The same turns and mirrors carry the whole set onto itself and the rows of a family onto each other. Which other rows belong to the same family as each row named below? List them in the order they appear above.
These 40 rows form 5 families of 8 rows each.
kuzuv: 3,-19,-24,5,-21,-20,-19,-6,-1,3
Lebi: 9,-21,-25,3,-20,-21,-27,-4,1,0
pibi: 2,-11,-1,12,-14,12,-19,8,-23,-6
bovas: 2,-9,1,13,0,17,-30,8,-1,-7
bol: 3,-11,9,12,-16,4,-21,16,-17,-2
nir: 10,-12,-26,-2,-2,-14,-25,-6,8,6
Mar: 13,-14,-18,2,0,-13,-31,-8,12,6
Povi: 9,-13,-27,0,-12,-16,-15,0,1,9
Datak: -1,-3,2,15,-4,15,-32,10,-1,-8
Lofe: 13,-2,4,12,-7,12,-36,14,-7,-6
nedu: 2,-9,6,11,0,12,-34,9,-11,-8
fak: 15,-10,-23,5,-17,-18,-31,-7,9,2
Nit: 12,-8,-29,5,-12,-12,-34,-8,9,0
beres: 18,-8,-17,7,-12,-14,-30,-7,14,6
rik: 12,-22,-22,-1,-15,-22,-23,-2,-9,5
fiz: 8,-13,-22,5,1,-16,-33,-1,9,10
masi: 8,-2,6,20,-11,10,-36,3,-3,-6
Dun: 11,-7,-30,3,-6,-10,-30,-6,9,3
der: 3,-4,4,15,2,14,-32,4,-4,-3
Disef: 1,-17,2,7,-18,8,-26,7,-19,-15
peled: 10,-11,-20,2,-4,-17,-33,0,13,6
Laz: 10,-6,4,10,-2,12,-38,13,-8,-8
befe: 2,-17,-25,2,-16,-18,-15,-5,-1,6
til: 11,-9,-23,-1,-15,-21,-18,1,-8,11
tezan: -1,-17,5,13,-11,8,-31,12,-18,-10
Safu: 0,-17,9,10,-12,4,-24,14,-18,-4
gotu: 8,-20,-21,-1,-16,-24,-29,-3,-10,2
reka: 15,-17,-23,0,-17,-21,-19,-1,-8,8
nidop: -2,-15,-2,12,-20,4,-29,14,-22,-12
nubuf: 13,-7,-20,4,-10,-18,-32,0,14,7
Fen: -1,-7,-4,10,-14,8,-19,17,-21,-5
nev: 2,-14,1,13,-17,9,-23,7,-22,-10
gumez: 11,-13,-26,-2,-19,-18,-16,6,-5,5
kezor: 6,-24,-24,-3,-18,-20,-24,3,-5,-1
telok: 4,-4,3,14,-15,10,-21,16,-17,-3
maral: 4,-6,0,7,-15,12,-15,10,-19,-6
vizif: 1,-2,3,17,-10,13,-35,9,0,-10
Luto: 8,-5,3,19,-15,14,-32,9,1,-9
veter: 9,1,6,17,-14,11,-31,10,-9,-6
gav: 15,-7,-21,11,-14,-18,-35,-1,11,8

The rest of the family of Dun: kuzuv, bol, Lofe, Nit, Laz, befe, Safu
The rest of the family of kezor: Mar, beres, masi, der, nidop, Fen, gumez
The rest of the family of Disef: bovas, fiz, til, gotu, maral, Luto, gav
The rest of the family of Povi: Lebi, nir, nedu, fak, tezan, telok, veter

The same turns and mirrors carry the whole set onto itself and the rows of a family onto each other. Which other rows belong to the same family as each row named below? List them in the order they appear above.
These 20 rows form 4 families of 5 rows each.
E: 10,5,-10,-16,9,-2,12,-17,6,1,-3,11,3,-6
A: 1,13,-12,12,-14,3,-2,11,-3,-17,4,-1,-4,5
R: -21,9,2,5,-10,-1,-8,14,-13,-16,7,9,0,9
X: -27,-7,-3,1,-13,1,1,3,-18,-3,3,7,9,-10
Z: -1,17,-1,-10,20,0,8,-14,9,-4,-4,-3,0,10
D: -17,10,-4,20,-8,5,-5,6,-15,-11,8,0,-2,5
P: -5,24,2,9,6,-1,-1,2,0,-15,5,-2,-7,17
G: 16,17,-14,4,9,1,5,-5,6,-10,2,1,-4,5
F: 0,12,-14,-6,17,-2,10,-16,10,1,-2,-6,9,13
W: -11,-9,-13,-19,11,-6,7,-14,-1,6,-2,10,17,0
S: -5,22,-6,14,-1,-2,5,-3,3,-8,5,-7,-1,22
V: -2,15,-8,-6,20,2,13,-22,2,4,0,2,8,-2
J: -23,-11,-4,-9,-12,-8,0,0,-14,1,5,18,12,1
H: -15,-2,-4,-26,12,0,7,-12,3,2,-8,6,12,-3
U: -1,24,-7,16,12,6,2,-10,-2,-7,6,-3,-3,10
T: -13,-1,-6,-2,-27,1,2,10,-9,-9,1,8,3,-7
Q: -27,-7,-2,-17,-7,0,-4,6,-11,-5,-1,14,12,-4
N: -7,-6,-5,-20,-14,-3,10,-7,-4,2,-4,15,8,-14
M: -18,-4,-5,-16,5,-1,12,-14,-8,7,-1,8,16,-14
L: -19,8,0,12,-19,-5,-2,6,-12,-9,8,8,1,14

The rest of the family of M: X, D, V, U
The rest of the family of F: W, S, J, L

The same turns and mirrors carry the whole set onto itself and the rows of a family onto each other. Which other rows belong to the same family as each row named below? List them in the order they appear above.
These 36 rows form 6 families of 6 rows each.
kaga: -11,-9,1,17,-6,-17,19,-9,10,-6,-3,-2,-24,10,1,4,19,-9,1,-3,8,-1
lefo: 15,11,-15,-2,-7,7,5,1,-1,-2,5,-11,15,-1,1,-3,-7,0,-7,21,-11,-4
ven: -18,-3,-10,7,-1,-13,18,-11,8,-2,-4,0,-23,20,-3,2,17,4,3,-9,-1,-12
mede: 12,7,-13,11,-2,11,5,-2,-3,0,-5,-14,1,-12,13,-6,-13,5,3,19,-10,1
voval: 2,0,6,9,-2,-12,1,-5,14,-12,3,5,-15,3,-4,0,1,3,2,-12,16,-14
kovi: 2,-1,-5,0,-1,-10,11,-13,17,-9,-7,-4,-9,15,4,-5,-3,9,3,-19,7,-21
fel: 1,5,-1,7,-1,-13,14,-2,16,-13,-5,-2,-17,7,1,2,-2,7,5,-20,15,-15
lesil: 8,15,-17,0,-5,4,24,-2,-2,4,-1,-4,17,-6,-6,0,11,-5,-9,30,-12,-16
Gug: -14,3,-2,13,-4,-16,22,-3,8,-6,-6,3,-27,12,-2,8,14,1,4,-10,11,-9
timi: 2,-2,0,11,0,-7,17,-4,12,-6,-4,3,-12,18,2,-2,-2,4,17,-16,12,-16
zir: -12,-2,4,12,1,-14,28,-16,3,-6,-2,8,-18,20,-1,7,14,-6,7,-3,2,-1
leno: 8,16,-16,4,-1,7,5,-4,-4,-7,-5,-15,11,-5,6,-2,-10,7,-3,22,-18,-2
mur: 9,1,-1,7,5,-8,12,-8,19,-14,5,2,-6,14,10,4,-3,2,7,-18,7,-3
reve: 1,4,-6,15,-2,-7,29,4,19,2,-5,11,-6,14,11,4,10,2,10,-13,11,-23
dek: 19,1,-14,8,0,8,4,-7,2,-9,0,-18,11,-1,1,-3,-3,9,-5,19,-16,-1
gab: -3,10,-3,11,-5,-14,30,-1,18,-4,-10,7,-12,3,6,7,13,2,0,-13,16,-24
Lud: -2,15,-20,6,4,2,22,-8,-3,2,-2,-5,10,-20,9,-7,10,3,-11,25,-19,-11
gunem: 16,8,-14,10,-1,6,27,-9,5,0,-9,-8,19,-9,0,0,15,4,-9,27,-15,-17
samik: -5,7,-9,11,2,3,24,-12,-10,-5,4,-4,-8,-2,0,0,10,0,-3,31,-21,11
lavad: 18,10,-7,3,7,8,11,-11,2,-14,5,-10,5,-9,5,-8,-11,7,-1,16,-14,3
vaso: 2,6,4,13,-7,-13,19,-2,19,-3,-3,14,-5,-1,4,5,14,0,-6,-7,18,-25
zoz: 0,7,-11,2,-10,2,14,-8,-14,1,0,-9,4,6,-9,-2,2,-5,-5,32,-14,0
firul: 8,-5,0,10,0,-13,9,-7,22,-14,0,-8,-11,1,4,-2,3,-2,4,-17,13,-9
vas: 11,17,-8,9,2,5,36,-9,5,-2,-3,3,13,-14,11,-2,9,1,-9,26,-14,-10
ver: 3,0,1,14,-5,-16,32,-7,23,-4,-10,4,-5,-3,7,3,21,-7,-2,-7,14,-22
modub: -5,14,-13,7,-3,3,16,-9,-15,-1,-11,-11,2,-1,-2,2,2,2,-2,33,-20,-1
Gatem: -14,0,2,15,-5,-15,13,-3,8,-2,2,12,-22,7,-6,8,20,-3,-2,-1,12,-11
losog: 5,11,-14,5,0,3,9,-10,-4,-4,-1,-9,9,-14,16,-12,-9,6,-10,20,-16,-3
vevor: 3,8,-3,8,6,-10,37,-9,22,-5,-3,13,1,4,5,9,19,-4,3,-10,7,-21
kol: -6,5,-9,7,-7,-12,30,-7,20,3,-10,8,-4,12,13,3,17,5,-6,-10,5,-28
mifo: 1,-1,-10,15,-5,3,18,-12,-11,0,-6,-12,1,6,-3,1,13,2,-6,34,-20,2
lig: -11,-1,-6,14,2,-9,25,-1,9,-1,-2,7,-20,18,-3,4,15,0,16,-9,7,-15
kodos: 8,14,-19,10,4,9,25,1,4,8,-8,-6,8,-23,7,-1,9,0,0,25,-11,-16
nifad: 4,20,-18,5,1,6,22,-4,-1,1,-11,-8,16,-12,3,3,7,4,-6,28,-17,-15
baroz: -8,8,-12,5,2,0,16,-16,-15,-1,-4,-9,0,-11,1,-12,1,2,-6,28,-19,-1
Fanev: -5,5,-10,13,-1,6,20,-10,-15,7,-11,-9,-8,-10,-2,-4,4,-2,6,32,-13,-1

The rest of the family of gunem: kaga, dek, firul, ver, mifo
The rest of the family of nifad: fel, Gug, leno, gab, modub
The rest of the family of mur: zir, samik, lavad, vas, vevor
The rest of the family of Lud: timi, reve, losog, lig, baroz
The rest of the family of kodos: ven, mede, kovi, kol, Fanev

The same turns and mirrors carry the whole set onto itself and the rows of a family onto each other. Which other rows belong to the same family as each row named below? List them in the order they appear above.
These 18 rows form 3 families of 6 rows each.
Dofir: -5,-11,-6,20,7,-2,-13,31,0,-1,-7,-12,-9,-13,-23,5,-15,21,-19
rilov: -11,-11,-4,0,5,8,15,29,-3,8,20,-17,-7,-16,-16,23,-10,-2,-8
bife: 1,-5,6,14,11,16,13,25,1,2,-11,-18,1,-26,-10,-10,-16,-8,-7
bamub: -15,2,1,17,13,13,5,25,1,-6,-7,-25,-7,-33,-15,-8,-18,-3,0
Loba: -21,-24,1,13,25,4,-10,30,-22,8,19,-3,-17,-14,-15,-9,-13,-8,-14
motem: 3,-12,10,4,-10,-12,-7,14,-10,1,13,3,9,-1,-3,3,-4,-3,-15
kade: -7,-13,5,24,-4,3,-14,31,-1,-1,-11,-1,-16,-4,-19,-4,-7,13,-21
Rezo: -14,-5,18,12,3,3,-4,14,-16,-6,8,-3,0,-17,1,-23,-8,-23,-2
Sak: -29,-16,-3,15,16,-7,-21,27,-20,-1,23,-5,-18,-12,-18,-1,-11,2,-11
Lenu: -2,0,5,6,-15,-14,-7,14,-2,-8,9,-9,10,-8,-7,11,-7,4,-7
Tutov: -7,-9,9,7,-18,-10,-10,19,-6,-3,13,3,-2,3,-8,10,0,2,-15
desod: -27,-2,17,13,-4,6,-4,17,-14,-9,13,-5,-11,-16,-3,-14,-4,-23,3
Bovok: -33,-18,3,16,17,10,-9,32,-18,3,18,-5,-27,-15,-17,-6,-9,-8,-9
Dav: -6,1,7,12,-1,18,16,26,6,-2,-9,-21,-5,-24,-12,1,-12,-6,-3
viseb: 2,-19,3,21,10,2,-12,31,-5,5,-10,-1,-8,-8,-17,-9,-13,12,-24
ribob: -18,-5,-5,-1,10,-1,7,21,-10,1,28,-21,-1,-22,-12,17,-13,-7,0
mebig: -22,2,14,19,-3,-4,-17,14,-11,-15,4,-7,-5,-17,-5,-20,-8,-11,1
nemok: -4,-16,-3,-3,14,2,13,24,-10,11,24,-14,2,-16,-11,16,-13,-7,-10

The rest of the family of kade: rilov, Tutov, desod, Bovok, Dav
The rest of the family of viseb: bife, Loba, motem, Rezo, nemok

